50 stands for zero in the data rows.
Some points, one per row:
[53 49 59 20 51 31 48 57 40 58 46 35 61 50 53 40]
[52 42 48 27 53 42 50 43 44 63 52 48 43 39 44 52]
[62 48 45 41 62 38 50 44 72 62 76 62 39 51 31 63]
[62 51 44 55 60 41 46 51 83 67 80 59 61 53 34 62]
[76 50 44 38 55 43 50 50 70 53 62 48 52 59 31 65]
[71 52 48 35 51 43 49 46 70 59 66 52 58 57 35 61]
[87 62 51 30 50 46 57 48 77 56 67 55 48 67 32 68]
[78 61 41 26 53 39 54 53 71 49 68 59 37 60 39 67]
[65 65 48 42 57 32 60 50 53 40 74 70 41 60 49 52]
[58 67 42 26 66 31 61 46 69 46 90 86 45 63 44 55]
[62 65 38 30 63 32 60 40 62 44 80 72 44 62 45 57]
[58 60 36 36 61 36 58 36 58 41 75 65 34 63 46 60]
[61 71 39 81 45 45 65 53 58 33 60 57 36 75 63 63]
[45 63 46 62 38 56 51 46 42 16 54 39 47 44 62 48]
[44 44 32 46 55 36 55 33 31 49 40 35 33 49 56 44]
[52 56 45 37 50 43 67 32 45 42 45 22 29 45 61 43]
[47 46 27 62 43 48 61 39 63 33 39 40 28 43 53 42]
[45 41 39 37 40 41 58 49 41 57 36 25 45 35 49 36]
[48 41 31 41 44 41 53 46 46 54 32 21 34 39 50 39]
[36 39 29 53 46 39 55 40 41 46 31 23 25 44 47 41]
[38 37 31 42 52 38 54 33 25 52 42 39 30 50 50 53]
[46 39 41 39 40 41 50 41 47 54 28 21 29 36 46 44]
[40 39 27 50 46 45 59 33 61 43 36 24 33 53 56 40]
[41 41 29 60 49 54 59 34 63 36 44 47 24 51 49 40]
[37 38 32 61 44 53 58 44 56 43 47 41 30 52 48 41]
[37 41 27 51 44 45 64 47 43 45 48 18 29 52 50 41]
[39 34 28 38 62 41 62 36 32 59 42 49 45 54 53 49]
[52 35 46 39 42 47 54 44 43 68 31 22 36 36 48 56]
[45 30 49 31 46 47 55 38 38 66 38 37 35 47 57 53]
Here are 10 more points, each followed by its number:
[43 42 51 54 48 52 44 55 49 81 48 40 35 36 39 59] 0
[56 39 57 51 47 57 42 55 49 79 43 46 36 39 39 64] 1
[53 42 61 59 49 60 43 60 58 87 53 42 48 45 39 65] 2
[59 49 61 73 52 64 43 59 65 88 59 47 46 45 42 71] 3
[66 45 47 72 60 60 46 51 67 75 63 57 38 51 34 77] 4
[62 52 56 65 60 62 47 58 64 74 61 49 48 50 36 77] 5
[62 45 64 68 53 61 48 61 67 79 63 53 56 56 41 74] 6
[67 55 59 69 63 66 45 64 69 76 63 54 52 54 38 79] 7
[60 51 71 83 52 61 46 83 93 99 82 62 78 55 45 75] 8
[62 50 59 78 59 61 44 73 92 88 81 58 70 53 43 76] 9
Which of these numbered points is nearest to each point below, looking only along the 4 directions in which the first points spread most? Its number follows each.
[43 50 76 50 39 69 29 79 28 29 70 60 99 56 51 42] > 6
[43 50 34 57 52 37 49 41 54 47 35 49 25 40 48 35] > 0
[47 69 72 73 52 90 32 54 39 13 50 86 99 53 57 61] > 7
[47 38 63 38 52 40 47 54 56 76 41 32 58 46 53 40] > 1
[54 73 68 94 51 88 47 43 55 19 31 97 61 49 62 75] > 7
Here are 10 other points, each followed by its number:
[71 45 68 60 49 57 47 54 66 75 40 32 50 55 44 75] 0
[66 35 66 48 45 61 48 42 46 70 29 36 28 43 46 65] 1
[55 33 65 24 44 52 60 36 41 72 37 36 24 41 62 52] 2
[52 39 65 38 57 56 56 39 43 74 37 52 25 43 54 48] 3
[50 37 54 41 62 55 52 34 47 72 41 61 28 38 49 55] 4
[51 33 58 49 53 52 51 40 49 75 46 48 39 37 45 53] 5
[47 51 43 32 54 38 57 46 36 53 34 26 42 36 57 35] 6
[42 48 47 34 51 37 58 45 36 51 43 33 34 49 54 42] 7
[47 44 50 33 49 41 62 46 40 54 43 22 31 48 58 41] 8
[42 38 42 38 45 44 57 43 40 53 43 23 25 52 55 41] 9
The same question for these:
[30 38 32 54 46 37 55 42 40 53 38 21 21 56 50 43] > 9
[45 55 55 25 66 30 51 51 41 59 36 26 54 43 56 27] > 6
[43 50 80 22 38 47 34 88 40 45 56 51 99 63 54 27] > 6
[40 46 36 45 48 40 46 41 39 54 29 22 32 37 49 35] > 9
[40 45 37 44 48 34 47 54 44 58 35 43 49 44 47 31] > 8
